One turn moves each row of this set onto another row. After a few examples, where does it send each row asked below?
j51: [ 28  -7 -21  18  12  -7 -18  -5 -27 -21 -36   2   4  -4 -17   9   9 -15
 -10  -6  19 -18 -12  30   6   7]
j944: [  4 -17  22  26  18  11  -5  38  -3  -5 -26 -13 -28   7   0  10  15   0
  -6 -33  22  -9 -33  -2   5  11]
j428: [ 25  -7  -2  47  18  25 -12  -1 -26 -39 -29 -18 -34  -4   9  13  11 -12
   7  -9  27  -1  -5 -14  -1   2]
j936: [ 31 -26  30  46 -10  15   7  -2  -2  -5 -40  -1   5   1  -4  -2  16   1
  -3 -23  25  -8  -3  -5   1  15]
j532: [  8   1  13  -6   0  13  17   5 -28   2 -21  -5   6 -15 -20   1  16   5
  11 -24  -4 -10   6 -11  12  30]
j83: [ 22  -4  -5   8  10  21  25  14 -16   2  -3  -6 -22 -13   6   3   1 -15
  -2   4  34  -1 -12 -15   4  31]
j536: [ 22 -33   2   2   3  28   9  -6 -39 -24 -15   7 -21  -7  -7   0   3 -32
   8   4 -17 -15   5  -3  19  23]
j903: [ -6   0 -15  -1  -1  14 -10   8 -32 -52 -35  -5 -24  -9 -19  25  12   6
   4   9   6  -8   2  17  10   7]
j174: [ 11 -33  -4  -6 -19  26  -1 -17 -29 -23  -3   7  11  -9  -1  15  28  -1
 -11 -17  22  -6  -9   0  -7   6]
j585: [ 16 -18  22   6  -9  24 -18 -11 -11 -24 -40  -2   4  16  -6  38  15 -33
  -1 -20  26   2   1   6  14  26]
j504: [ -8 -24   3  -1  -8  15 -19   5  -3 -23  -7  12 -29   2 -22  -1   3 -12
 -24 -21  12  -6 -19  20  15  -6]
j725: [ 14  -8   1  27 -14 -10  12  31 -12 -24 -12 -13   1  22  10  29  24 -40
  -3 -18  32  -5 -15   6   2  18]
j928: [ 30  -2  -6  38 -12  20  24   1 -44 -34 -26  -4 -18   3   0  -5  18   2
  19   1   2  -8   6 -14   3  12]
j972: [  1 -23  21  51 -11  17 -21  21 -32 -25 -43 -20 -25   5   5   5   9 -28
  -7   1  14 -14 -19  13   4  31]
j867: [ -3  14   5  -6  12   7   0   5 -28 -14 -44  -9 -16  -4 -12   5   1 -20
 -24 -22  26  14 -19   2  19  12]
j772: [ -3 -31   2   1 -34  16  14  13 -25 -10   0   2 -29  27   3   9  17 -14
   9   5  18  -8 -23   0  -6  27]
j26: [-23 -24  24  17  -7   0  23   5 -13  -6 -22  -1 -13  18   5 -14  11  -5
   3 -24  -7  -5  -4  -8  -1  -7]
j383: [-25   3  21   3 -24  -3  11  29  -6 -24 -32  -2   2  -3  -5  11  16 -27
  -2   1   3  -6  12  12  15  17]
j100: [ -4 -14   3  30  -4   6  -3  19 -15 -47 -18 -14 -31  27 -12  14  14  -4
  13 -10  -4 -20  15  23   6  -8]
j484: [ -1 -27   0  16   9   8  11  30 -21 -26 -12 -10   0  12  24  -4  19  -7
  -5  12   5 -26  15  11 -17   3]

j532 moves to j867
j928 moves to j903
And these:
j383 moves to j83
j536 moves to j51
j585 moves to j725

One turn moves each row of this set onto another row. After a few examples, where does it send each row asked below?
j357: [  6  -9 -18  -3  28  -1 -29  20 -13  20  -3  12 -12  16   8 -26   2  -8
  13   3 -23  -9  29  31  18   0]
j419: [ -2  -6 -17  -5  17  -6 -31  11 -12   4 -23  15 -20  26  14 -24  14  11
   1 -12 -27  -2  33  34  24   2]
j795: [ -9   4 -11  -3   8 -17 -18  14 -18 -24 -31  31 -30  27  13 -36  -1  19
 -20  -9   3  24   8  23   9 -38]
j467: [  1  -8 -21   0  17   1 -31  15  -6   9  -7  17 -11  15  16 -26  15  -5
   2  -6 -18  -6  28  41  26   3]
j171: [ -1  11 -18  19   9  -1  -3  26  -5  25  19  19 -13  22   3 -32   5  -2
   2  12   0 -15  15  16  -7 -11]
j884: [ 12  -7  -4 -16  23 -11 -28  13  -6   8  11   6 -21   7  27 -33 -19 -24
  16   0  -9 -13  18  -2 -11  -7]
j736: [ 25 -17 -35 -22  -7  -8  -8  11  -3 -24  -5   3   6  11 -11 -37 -12  10
  28  -4 -26   0   0   1   7  10]
j999: [ -2   8 -20  -1   8 -17 -17  15 -19 -25 -19  26 -35  31   4 -31 -14   7
 -11  -3  13  30  -7  21  -7 -44]
j68: [  0   5 -17 -10  11 -20 -26  15 -20 -28 -22  20 -36  26  10 -31 -16   5
 -10  -6  10  29  -6  23  -3 -42]
j380: [ 15  -8 -23   9   5   8   5  -3   1  -5   2  40 -28  35  20 -33 -11 -37
  20   2 -11   1  25  -6 -12 -11]
j99: [ -3   6 -19  -7  10 -15 -22  18 -20 -29 -28  28 -35  36   0 -23 -10   5
  -6   1  -2  32  -3  31   3 -35]
j909: [ -4  11 -23  26  -4   4   3  17   3  11  16  29 -15  27   8 -33  16  -4
  -7   4   4 -11  15  19  -3 -10]
j137: [ -6   1  -1 -17   9 -20 -23  10 -16 -35 -32  32 -35  29  17 -31  -9   8
 -11  -7  -7  27   7  17   5 -30]
j160: [ 21 -10 -42  -6 -14  -3   7  13  -2 -19  -1  11   6  20 -21 -37  -6  13
  25   3 -21   0  -2   1   3   6]
j730: [  6  -7  -2 -21  14 -17 -31   1  -5 -10  -5   5 -32  13  40 -35 -14 -11
   5 -22  -6  -8  22  -9 -11  -9]
j211: [ 21 -12 -38  -5 -16  -2   9  12   7 -20   1  14  -1  22 -18 -36  -7  13
  23   0 -25   3   1  -4  10  12]
j276: [ 22 -18 -32 -20  -9  -6  -9  11   5 -23  -4   3   0  13 -10 -35 -11  12
  24  -5 -30   3   1   0  16  16]
j619: [ -9   9  -9   0   0 -15  -5  13 -14 -30 -27  42 -35  39   7 -32  -2  12
 -14  -1  -2  26   6  14  -1 -34]
j209: [ 10  -5 -21   6   4   2  10  -5  -5  -7 -12  40 -38  48  13 -30  -8 -20
  18  -4 -18   5  29 -13 -15 -13]
j865: [ 20 -16 -44  -3  -9  -5  -2  15   3  -8   4  -3   6   4  -7 -50  -6  24
   9 -14  -6  -3  -1   0  14  -3]
j156: [ -9  14 -20  24  -5  -4   4  17  -3  11   5  21 -22  32   9 -34  17  16
 -14  -5   6 -11  18  11  -7 -16]
j894: [  0   5 -18  -9  10 -16 -18  12 -20 -33 -27  31 -39  37   3 -25 -17  -2
  -2   1  -1  35  -2  21  -4 -37]
j64: [ 15  -6 -22   8  17   5   4   8  -7  12   5  33 -24  34   6 -31 -15 -30
  25  12 -16  -4  26  -5 -13 -12]
j446: [ 27 -20 -41  -9 -10  -5   2   7   4 -16   5   1   0   4   0 -51 -18  10
  18 -14  -6  -1  -1 -18   3  -5]
j633: [ 10 -11  -5 -20  15  -9 -34   3   0  -7   5   9 -23   6  40 -32 -12 -27
  10 -12  -8  -9  18   4  -4  -3]
j882: [ 22 -14 -44  -8  -7  -8  -5  14  -5 -11   1  -2  12   3 -11 -47  -7  23
  15 -10  -8  -5  -2   4   8  -3]
j676: [ 28 -17 -42 -10 -10  -8   1   8  -3 -18   3   2   5   7  -6 -49 -18   9
  22  -9  -7  -3  -2 -13  -4  -7]
j444: [ -2   1  -8  -7   6 -17 -10   5 -16 -32 -29  36 -37  31  18 -39 -14   3
 -11  -9   3  27   8   4  -5 -42]

j446 moves to j211
j137 moves to j444
j64 moves to j171
And these:
j736 moves to j676
j419 moves to j730
j68 moves to j894
j380 moves to j909

